The rows below fall into families. The same turns and mirrors carry the whole set onto itself and the rows of a family onto each other. For each named row, which other rows are in its family? Write them in the order they are listed.
These 28 rows form 7 families of 4 rows each.
bog: [-1.89 -2.51  1.25  1.21  0.47  1.06  0.66 -0.12  0.41  2.17  0.46  0.58
 -0.12  0.13 -2.32  1.54 -0.72  0.40  2.24]
Liv: [-0.93 -1.94 -0.26  2.06  1.00  1.45 -0.90 -0.06  0.44  4.35  1.21 -0.11
 -1.65 -0.87 -2.85 -0.51  1.01 -1.21 -0.39]
fol: [ 0.51  0.27  0.92  1.07  1.79  2.64 -1.11 -1.03 -0.92  2.82  0.68  1.42
 -0.47 -1.92 -1.76 -0.38  1.13  0.17 -1.10]
Lov: [ 0.75  1.21 -0.89  1.98  2.81  1.40  1.25  0.34 -1.17  1.97  2.08  1.42
 -1.20  1.58 -4.90 -1.61  0.01 -1.11 -1.34]
Rozod: [-2.07 -1.86  0.66  2.38  2.50  1.88  0.01  0.74  0.83  1.97 -0.97  1.37
  2.53 -0.47 -1.56  1.18 -0.61  0.32  1.07]
Viz: [-0.65 -1.99 -0.64  1.08  1.45  0.63 -0.01 -0.03  0.86  0.85  0.15  1.82
 -1.20  2.00 -3.52 -0.47 -4.08 -0.15  1.14]
Zol: [ 0.93 -0.92 -0.81  1.05  2.80  0.79 -1.48  0.07 -0.93  2.90 -0.75 -0.72
 -1.37 -1.32 -1.42 -0.61 -0.39  0.18 -2.23]
fenin: [-0.15 -1.87 -3.50  1.74  2.04  2.44  0.43  0.76  0.43  0.68  0.20  1.62
  0.93  0.83 -2.67 -0.79 -3.95  0.32 -0.65]
boki: [-0.22 -0.62 -2.48  1.81  0.87  2.39  1.24  1.23 -1.49 -0.08  0.74  0.93
  0.26  1.12 -3.50 -0.73 -3.67 -0.83  1.19]
zatoz: [-0.69 -0.60 -0.81  1.64  2.31  0.22 -1.07  1.40  0.28  1.32  1.32  1.38
 -2.54  1.79 -3.12 -2.04 -0.54 -2.45 -0.41]
fab: [-1.27  0.12  0.95  0.78  1.02  1.33  1.26 -0.33 -0.31  0.32 -0.11  2.18
  2.25 -0.71 -1.21  0.86 -1.25  0.46  1.34]
nal: [-1.63 -1.08  0.73  1.11  2.50  1.60  0.48 -0.27 -0.15  0.17  0.43  1.81
  2.12 -0.10 -0.55  0.97 -0.04  1.03  1.06]
Zab: [ 0.38 -0.33 -0.08  1.55  0.87  2.06  0.99 -1.30 -0.64  4.48  0.87  0.80
  0.86 -1.90 -3.39 -0.23  0.29  0.03 -1.55]
Divil: [ 1.02 -1.66 -0.25  1.73  2.11  2.25 -0.13 -1.65 -1.01  4.04  1.77  0.69
  0.50 -0.92 -3.00 -0.50  0.41  0.59 -2.16]
lene: [-1.04  0.43 -0.88  1.56  3.21  0.17  1.11  1.88 -1.98  1.43  2.60  0.89
 -1.26  0.90 -3.58 -0.72  0.23 -2.20 -1.15]
moniz: [ 0.44 -1.43  1.41  2.32  2.63  1.68 -1.66 -0.54 -1.01  3.94  0.38  1.15
  0.80 -0.96 -2.56 -0.93  0.48 -0.77 -1.87]
Zodim: [-2.69 -1.13 -1.04  1.34  2.69  0.20  0.71  0.07 -0.54  1.89 -1.11 -1.51
  1.30 -0.08 -1.68  0.77  0.36  0.32  0.87]
lodit: [ 0.63  0.68 -0.53  1.93  4.59 -0.79  1.37  1.04 -0.33  1.13  0.64  0.32
 -1.36  2.00 -2.96 -0.32 -0.77 -0.15 -0.82]
kifi: [ 0.28 -0.58  0.02  2.30  3.22  0.44  0.69  1.92 -1.63  1.71  1.10  1.49
 -0.06  2.38 -4.67 -1.49 -0.47 -1.71 -2.04]
far: [-0.01 -2.37 -1.46  2.55  1.68  1.88  0.74  2.34 -0.46  0.79 -0.46  1.35
  1.25  1.29 -3.37 -0.03 -4.21 -0.59  0.03]
Zedo: [-2.88 -0.53  0.48  0.67  2.73  1.00  0.65  0.10  0.09  0.76  0.45  1.64
  1.26 -0.62 -1.10  1.76 -1.28  0.29  1.67]
Bureg: [-0.17 -0.38 -1.46  1.99  2.68  0.98  1.30  2.10 -1.89  0.26  2.44  0.96
 -0.16  1.68 -3.10 -1.44  0.81 -1.66 -1.38]
Lipal: [-2.60 -0.46 -1.11  0.94  1.45  2.79  0.50 -0.31  0.74  1.31 -1.05  1.27
  1.72 -0.78 -2.12  0.89 -0.88  0.96  1.34]
visuz: [-0.07  0.20 -2.97  1.54  1.50  1.75  0.88  0.51  0.73  0.86 -0.20  2.30
  0.89  0.50 -3.31 -1.47 -4.19 -0.64 -0.70]
gur: [ 0.99 -1.73 -1.70  2.46  2.18  0.58  0.99 -0.16 -1.24  1.45  0.10 -1.23
  0.34  0.72 -2.35  0.13 -4.07 -0.07  1.14]
Vuto: [-0.54 -1.27 -3.21  1.43  2.25  1.70  0.32  0.90 -0.30  1.29  0.58  1.29
 -0.45  0.26 -3.22 -0.35 -5.06 -0.84 -0.33]
bereg: [ 0.08  1.15 -1.18  1.90  1.49  0.87  1.17  2.12 -1.68  0.95  1.74  1.30
 -0.36  0.13 -2.97 -1.79  0.64 -2.56 -1.41]
rafe: [-0.02 -1.11  0.14  1.17  2.16  1.77 -0.52 -1.59 -1.00  4.56  1.55  0.50
 -0.38 -2.13 -2.77  0.25 -0.71 -0.09 -1.52]

The rest of the family of Zedo: lene, Vuto, rafe
The rest of the family of visuz: fab, Zab, bereg
The rest of the family of fol: Lov, boki, Lipal
The rest of the family of far: Rozod, moniz, kifi
The rest of the family of Divil: fenin, nal, Bureg
The rest of the family of Zol: Zodim, lodit, gur

The rows below fall into families. The same turns and mirrors carry the whole set onto itself and the rows of a family onto each other. For each named row, which other rows are in its family? Write them in the order they are listed.
These 28 rows form 7 families of 4 rows each.
Pofa: [ 2.95 -0.68  0.52 -0.15  1.52 -0.85  2.71  1.16  1.88  1.27 -1.16  0.36
  1.61  0.92]
Rede: [ 1.69  0.06 -0.22 -0.10  1.41 -0.87  3.59  2.14  2.82  2.04 -2.69 -2.35
  0.61  1.57]
Fupad: [ 1.78  0.13  1.68  0.36  2.09  0.06  1.72  0.86  1.05  1.40 -1.03 -3.99
 -2.05  1.10]
povi: [-0.44  0.71  0.03 -1.17 -0.26  2.76 -0.57  1.45  0.86  0.88  0.21 -2.66
 -0.38  0.13]
Gal: [ 1.38  1.71  1.26 -0.46  0.51  0.41  0.71 -0.26 -0.13  2.31 -0.86 -2.79
 -2.27  0.20]
Faza: [ 0.19  0.62  0.98 -0.23 -1.57  2.45 -0.02  1.93  1.27  1.55  0.43 -2.67
 -1.06  1.93]
lago: [ 1.11  1.44  0.50  0.73 -0.76  2.24 -0.90  1.18  0.13  2.57 -0.47 -3.31
 -0.19  1.70]
guga: [ 2.06 -0.49  0.18  0.31  2.69 -1.12  1.75  0.23  1.38  1.55 -3.11 -0.16
  1.20  0.87]
mim: [ 2.46  1.50  2.39  0.13  1.00 -0.41  1.98  0.55  1.25  2.03 -0.27 -2.92
 -0.95  0.02]
zomot: [ 1.66  0.83  1.18 -1.32  0.84 -1.34  1.51  0.00  0.22  1.14 -0.32 -2.71
 -1.82  0.74]
kadi: [ 0.30  0.10  0.71 -1.82 -0.08  3.12 -0.88  0.43 -0.22  1.70 -0.58 -1.63
  0.43  0.36]
Mis: [ 1.06  1.11  1.93 -1.50  0.87  0.02  2.13  0.50 -0.59  0.40 -1.93 -2.87
 -0.99  0.07]
nilo: [ 0.94 -1.38  1.43  0.50  1.64 -0.18  2.64  1.57  2.54 -0.49 -2.33 -0.37
  0.41  0.76]
Zufu: [ 2.09 -0.46  0.21  0.05  1.60 -0.71  2.75  0.11  3.49  0.17 -1.98 -0.95
  1.03  1.25]
nef: [ 0.95 -0.41  0.77 -0.48  1.88 -1.10  3.12  1.58  1.62  2.18 -3.47 -1.13
  1.48  1.71]
Nureg: [ 1.63 -0.67 -1.34  0.42 -0.30  1.75 -0.16  1.82  0.71  1.93 -1.34 -0.07
  2.34  2.56]
fem: [ 0.28 -0.89 -0.87 -0.24 -1.05  1.86  0.52  0.24  1.87  1.73 -1.83  0.83
  1.69  2.07]
Tido: [ 0.39  0.74 -0.58 -0.67 -1.36  2.51 -1.00  0.95  1.21  1.78 -0.11 -1.88
  0.08  2.74]
Lud: [ 0.48 -1.02 -1.40 -1.02 -0.43  0.87  0.34  1.24  3.36  2.07 -1.01 -1.01
  2.38  0.63]
piped: [ 1.69 -1.63 -0.28  0.31  0.34  1.26  0.98  2.19  2.98  1.16 -1.95 -0.15
  2.26  2.66]
lidap: [-0.54 -1.18 -0.40 -0.38 -0.84  0.87  0.62  1.58  1.73  0.44 -1.74 -0.25
  1.44  3.58]
roz: [ 2.75 -0.73  1.50  0.54  2.26 -0.89  2.69  1.00  1.64  1.69 -2.67 -1.05
 -0.14  0.15]
loti: [-1.42  0.79 -0.13 -0.26 -0.17  1.02 -0.93  0.32  0.38  2.51 -0.87 -2.30
 -1.10  2.32]
res: [ 0.01 -0.37  0.65  0.05 -0.50  2.61 -0.56  0.91 -0.56  3.00 -0.87 -2.24
 -1.43  1.84]
zenep: [ 0.10  0.59  1.75  0.58  2.35 -0.04  1.05  0.41  1.15  1.54 -1.41 -2.42
 -2.15 -0.49]
deset: [ 1.59  1.12  1.89 -0.90  1.73  1.44  2.35  1.37 -0.77  1.62 -2.22 -2.96
 -1.40  1.32]
fitov: [ 0.61 -0.70 -0.05  1.32  0.20  2.63  0.16  2.17  2.44  1.96 -2.45 -0.12
  1.95  2.12]
Zuku: [-0.52 -0.81 -1.13 -0.19  0.74  1.63  0.33  2.54  3.01  2.67 -1.34 -0.90
  2.07  1.82]

The rest of the family of lago: Pofa, mim, Nureg
The rest of the family of Zuku: povi, Mis, nef
The rest of the family of Lud: Rede, kadi, deset
The rest of the family of piped: Gal, Tido, roz
The rest of the family of zomot: Faza, guga, fitov

